In the rows, zero is written as 128.
One turn moves each row of this set onto another row. After a few examples, where does it send each row asked below?
laz: [ 87 124 115 127 144 146 120  99 185 127 128 146 149 152]
bepo: [117 141 119 153 126 129 129 102 177 121 122 132  99 142]
dubo: [130 147 131 131 145 103 123 115 155 135 128 178 117 144]
tikir: [119 153 127  99 135 135 116 104 156 138 134 148 169 108]
Tubu: [122 161 118 106 126  95 136 102 140 139 114 108 125 125]
fev: [139 134 114 142 145 158 111 112 124 151 117 133 138 136]
gev: [108 137 110 126 127 127 104 130 134 155 119 143 183 138]
tus: [110 108 114  91 120 131 128 115 150 133 124 183 135 139]
filon: [117 118  72 108 131 124 127 112 149 158 119 150 147 166]
kiris: [109 143 115 154 139 112 110 105 144 130 128 144 100 163]
Sep: [134 115 120 121 120  99 120 124 164 123 109 124 158 154]
zasu: [106 115  91 113 143 112 134 114 156 127 112 118 156 160]
Leso: [119 144 117 145 100 125 101 130 171 126 133 137 118 167]
zub: [105 147  94 102  88 118 125 111 146 159 121 136 129 176]
fab: [118 184 100 119 107 123 126 117 166 157 136 126 126 150]
Diz: [ 84 125 125 135  86 125 108 106 137 128 105 147 124 155]
gari: [120 157 118 128 127  96  95 101 162 121 112 112 145 146]
Kat: [129 143 118  88 112 145 115  92 130 136 133 174 131 141]
Goga: [118 151 138  98  91 116 105  94 132 126 105 142 126 145]
rugi: [ 81 142  95 118 111 133 156  86 150 145 118 143 133 162]
Sokad: [138 142 129 109 136 142 128 122 139 127 138 167 108 149]
sugus: [109 142 141 125 115 152  90 103 156 127 100 161 142 130]
sul: [134 142 134 110  94 150 141 101 133 120 115 123 131 137]
veses: [114 146  86 109 130 105 131 119 156 161 142 127 131 110]
gikif: [123 134  98 133 127 155 130 115 151 123 152 146 104 149]
ligi: [ 95 132 125 131 126  91 122 111 114 153 108 146 123 130]
puni: [ 92 127 120 119  91 144 108 115 167 144 151 157 117 145]
Muk: [118 149 119  77 125 119 131 110 178 159 129 149 136 157]
tos: [115 153 102 142 119 124 122 118 109 169 127 128 126 143]
kuzut: [ 92 150 105  94 140 126 140  92 165 137 121 164 126 164]
Gigem: [109 106 116 115 115 127 122 126 114 160 132 134 157 134]
tas: [104 107 117 141 117 129 104 120 140 134 107 152 111 114]
Lok: [112 137 116 110 127 129  97  90 152 133 124 126 183 142]
Duvi: [119 119 107 157 114 118 130 127 125 154 122 130 126 121]
Tem: [119 152 131 127 117 169 113 107 128 120 116 136 147 127]
Gobu: [ 91 128 137 104 120 116 120  98 141 157 110 120 140 107]
sofod: [101 139  88 126 156 113 126  93 157 130 105 121 145 124]
mokap: [112 128 122 117 159 133 123  80 164 126 123 144 118 166]
vibo: [118 146 109 115 123 135 117 115 201 140 121 120 114 140]
Zas: [114 123 124 124 154 157 143 104 134 140 115 140 122 120]
Gike: [105 145 143 113  77 127 112 103 152 145 123 163 134 131]
Morap: [116 140  95 108  99 103 144 123 161 169 140 147 127 147]
nagan: [103 164 108 155 123 133 117 113 138 161 128 155 161 132]
talu: [131 122  86 114 126 151 134 136 162 151 126 132 155 140]
Bib: [ 98 150 128 123 118 101 120  87 172 136 104 117 151 123]

veses -> vibo
gev -> zasu
And these:
tikir -> talu
rugi -> dubo
Lok -> filon
Tubu -> fab
kiris -> Goga
gikif -> sugus
bepo -> Gike

One turn moves each row of this set onto another row. After a few examples, where does it send each row asked below?
Dufut: [178 152 138 147 134 143 135 116 113 139 128  88 133 114 145 113 116 120
 151 125 119 134 168 133 127 156 128 168 102 116 113  96 135 120 140 129]
dur: [137 159 175 129 140 133 136 115 144 123 116 116 117  99 122  97 144  98
 167 131 125 146 158 139 176 157 128 118 113 131 128 114 142  97 100 104]
muku: [111 173 130 145 158 140 124 114 128 116 152 158 151 140 130 114 159 103
 126 101 127 126 147  96 130 118 129 112 115 111 131 118 118 116 102  87]
solu: [121 186 132 142 155 144 115 115 133 108 159 141 155 141 138 117 161 103
 135  90 103 131 150  94 136 137 118 107 119 129 132 128 120 111 103  91]
Fedep: [119 154 129 108 151 136 102 117 122 145 112 112 135 121 140 121 144 101
 123 153 141 119 163 143 163 135 108 132 115 120 125 145 134 123 123 101]
Bifan: [138 172 181 130 139 139 147 108 146 142 118 118 121 103 115  95 150 104
 152 131 126 147 150 144 161 157 125 132 114 152 122 128 141  97 106 116]
sev: [120 143  89 143  88 122 157 114 157 120 148 128 147 104 136  94 145 124
 131  98 131 108 136 121 106 154 130 107 128 152 139 122 118 130 129 111]
sote: [125 136  80 135  94 128 154 124 162 115 154 132 142 114 143 102 127 133
 153 101 140 106 146 127 106 137 143 113 125 149 139 122 120 123 114 122]
sab: [143 147  89 115 128 123 153 161 135 138 140 132 114  97 131 111 129 153
 150 118 112 130 141 123 119 118  99 133 132 135 109  99 119 127 149 124]
mipe: [128 180 129 146 152 148 125 129 118 117 159 140 163 154 118 119 158 102
 127 109 122 124 145  98 142 124 127 101 117 129 135 130 119 111 108  87]
Tugu: [133 136  90 124 115 125 157 163 149 140 136 147 112  93 129 106 125 140
 146 119 111 124 138 124 119 134  90 141 137 132 112 112 129 129 146 118]
Pira: [164 122 121 114  98 134 156 139 110 142 139 123 125 104 150  93 108 114
 124 107  92 139 154 124 139 149 130 158 106 143 102 103 129  91  95 103]
nuva: [189 159 150 141 128 147 139 122 113 139 133 103 130 121 134 109 113 114
 147 118 118 131 171 134 125 155 117 168 116 118 122  86 145 114 123 134]
fuvat: [173 134 128 117  89 136 156 148 113 127 141 116 129 103 155  92 112 102
 109  96 102 144 153 123 128 142 131 146 119 144 117 119 137  82 107 113]
Lisad: [138 158  94 121 165 115 108 139 146 113 131 127 165 129 107  87 123 107
 142 106 133 128 139 105 131 116 131 150 138 133 147 123 128 146 113 111]
Pebik: [108 162 138 113 150 146 126 121 115 144 109 115 133 125 135 127 145 113
 136 149 146 111 158 138 162 146 103 133 120 121 131 143 144 118 121  89]
memi: [124 166 170 121 144 131 163 110 135 126 125 115 131  92 124 100 139 101
 155 130 115 152 147 138 171 161 120 125 109 143 139 127 147  89 104 115]
tizu: [140 167  98 126 153 117  99 141 142 109 140 133 171 130 119 107 113 101
 143 105 134 119 141  96 124 131 129 145 130 137 150 118 136 150 104 101]
rine: [118 153  80 145 101 113 159 128 158 117 140 125 141 102 135 108 129 125
 138 111 128  97 133 112 105 145 143 111 125 159 129 129 124 128 112 124]
Fad: [171 128 125 129  94 133 148 148 129 134 155 108 122 102 146 101 112 101
 116 105  92 136 142 123 136 138 112 162 108 145 108 107 127  81 103 108]

solu -> sev
Fad -> Bifan
muku -> sote
And these:
Tugu -> nuva
Lisad -> sab

One turn moves each row of this set onto another row. After a few examples, where does it send each row asked below?
mip: [ 89 139 133 136 180 155 115 141 131 119 137 132 171 152 151 167 112 149
 120 109 127 126 122 135 122  98]
tudaf: [133 132 117 120 167 177 155 122 140 125 106 114 111 146 135 142 114 139
 133 114 108 113 108 129 128 122]
Zev: [123 159 138 152 143 157 132 130 133 132 122 118 104 175 128 148 135 115
 129 111  82  99 126 105  97 142]
mumi: [141 132 118 102 154 172 146 118 142 134 104 132 119 156 142 151 112 133
 133 116 114 102 111 135 132 147]
Sus: [117 167 121  93 142 152 111 137 124 119 168 126 111 118 158 143 157 152
 126  84 103 112 178 132 117 120]
pila: [ 88 132 142 135 187 164 116 136 142 113 152 126 160 155 139 166 134 159
 137 115 118 125 130 142 125 112]
pebal: [ 84 178 144 106 118 140 128 147 144 126 146 131 103 129 168 131 146 132
 138  97  94 107 153 157 121 111]
Nepu: [ 96 133 155 175 134 157 129 154 134 108 140 136 149 152 158 168 143 140
 112 117 101 132 137 114  99 130]
Baken: [109 133 147 177 133 151 129 165 130 103 129 137 148 149 160 164 131 129
 110 104  89 123 134 124 106 123]
boni: [107 150 143  96 138 149 138 128 126 137 158 121 117 134 166 115 144 149
 128 113  87 119 175 155 124 126]
Pelu: [120 153 140 140 127 163 138 138 132 125 109 142 106 185 137 147 134 110
 113 116  94 106 127 108 107 148]
bolom: [ 96 126 132 140 193 156 118 142 138 103 136 124 162 153 142 162 129 151
 129 110 105 121 130 154 110 111]
fen: [ 86 155 135  99 130 144 130 123 126 126 133 130 124 137 171 113 140 144
 138 104  75 122 174 143 119 126]
purek: [117 152 147  97 112 162  99 137 139 124 135 135  99 136 169 111 124 145
 121  97 113 125 156 156  95 111]
buf: [ 78 176 137 116 131 147 112 132 134 109 138 140 101 128 174 127 147 143
 125  97  83 116 161 145 121 103]
numaz: [133 115 134 114 150 160 110 143 134 109 133 139 130 122 108 155 121 140
 116  92 119 144 112 151 135 128]
dok: [122 150 149 137 121 129  90 141 119 154 141 145 145 145 126 160 122 137
 104 119 108 140 113 118 119 142]
vopa: [131 164 136 144 124 153 136 145 134 140 109 122 112 183 146 153 127 107
 115 111  83 108 131 118 117 134]
Botop: [140 175 103 145 152 114 111 132 156 138 144 145 119 154 162 163 132 122
 116 117 116 130 129 103 116 142]
nur: [109 165 111 115 183 149 115 119 161 118 152 130 112 160 136 166 134 120
 151 109 136 110 126 120 134 120]
gal: [112 163 144  89 112 149  99 148 138 119 124 123 116 139 176 115 142 141
 123  93 128 130 143 148  90 124]
suti: [146 136 120 109 159 166 143 108 147 135 111 114 109 147 135 157 118 126
 123 108  98 116 118 149 136 141]
Bala: [124 145 138 131 137 140  82 156 123 141 141 163 136 153 125 162 135 160
  99 120 113 140 114 115 116 139]
mevim: [102 125 158 173 139 161 129 145 137 112 140 151 138 156 160 170 131 140
 101 113  89 122 133 122 106 137]
Gidal: [ 99 146 128  90 152 147  95 147 118 117 139 107 114 138 176 132 160 161
 131 102  95 136 163 125 103 115]
vepa: [141 162 112 144 157 122 113 114 151 140 146 139 107 144 138 147 134 130
 126 125 112 125 117  99 102 155]
mopub: [115 155 105 121 191 151 123 128 155 110 142 134 113 157 125 145 122 128
 141 101 138 121 120 112 119 109]
zibem: [ 99 153 106 116 185 146 120 130 159 108 141 146 114 166 138 167 127 117
 150 102 125 106 125 112 128 122]
Tokab: [126 164 102 140 160 122 112 127 148 130 133 157 113 153 158 162 143 137
 117 131 114 124 119  94 109 153]
Kopeb: [104 153 116  85 140 143  86 142 129 127 140 123 117 132 170 136 139 159
 148  92  98 124 169 126  91 114]
tosaz: [ 86 124 143 132 184 162 117 143 142 120 144 140 156 167 148 169 117 154
 135 115 107 113 126 145 125 111]
nim: [109 126 140  99 118 153 124 127 142 121 140 127 109 127 179 117 123 138
 141  94  93 132 171 143  98 127]
mov: [ 87 156 134 111 129 137 110 147 146 110 126 117 106 119 202 138 151 148
 136 101  99 130 139 140 101 116]
dozu: [118 128 146  97 129 157 120 131 132 107 148 118 109 129 178 113 144 140
 119  93 110 146 168 136 105 132]
Ril: [134 114 137 112 144 172 110 140 139 120 141 153 131 127 124 172 111 149
 118  89 126 128 112 137 141 132]
vazit: [123 185 125  97 124 143 117 135 141 135 143 132 124 114 180 135 145 157
 125  99 119 101 151 156 105 128]
vafa: [138 142 128 111 152 180 147 111 145 133 115 111 113 152 141 156 122 128
 138 118 114 101 116 140 139 138]
dufa: [111 164 108 118 194 143 112 120 160 116 146 126 117 170 130 166 131 115
 137  96 119 115 135 130 121 118]
nakes: [117 121 141 122 137 169 123 142 127 120 128 138 140 122 128 165 105 137
 110  92 126 142 107 134 147 112]
fedod: [118 162 139 147 120 161 141 141 135 130 114 123 110 180 149 155 138 106
 124 125 102 105 131 107 105 138]
pero: [101 145 154 175 136 146 115 136 129 122 145 134 152 147 157 181 127 127
 107 104  92 117 133 114 102 134]
viko: [125 142 141 134 121 142  95 159 122 139 137 147 143 142 125 156 142 157
 106 126 122 153 116 112 113 140]
ratu: [ 95 158 125 113 141 145  94 139 143 118 139 128  99 119 195 141 138 163
 134 105  94 120 153 143  97 100]
Mol: [116 169 114  89 129 146 103 123 126 115 144 140 125 115 163 130 146 151
 128  79 106 121 175 125 110 132]
teb: [122 178 130  98 123 153 105 120 129 125 132 144 120 119 175 114 138 161
 108 102 113 116 157 154 110 125]
Siduk: [134 146 130 137 132 123  90 168 124 136 134 152 150 144 133 146 129 150
 106 122 117 149 115 124 117 132]
vini: [133 171 106 137 140 123 112 131 149 139 137 143 112 148 157 162 143 127
 125 136 129 129 120  94 111 147]
pites: [129 117 146 115 142 181 118 135 134 116 140 133 135 123 114 163 126 153
 122  95 125 138 115 142 144 131]

Ril -> mumi
dufa -> Botop
And these:
Gidal -> Sus
Zev -> pero
teb -> purek
pila -> nur

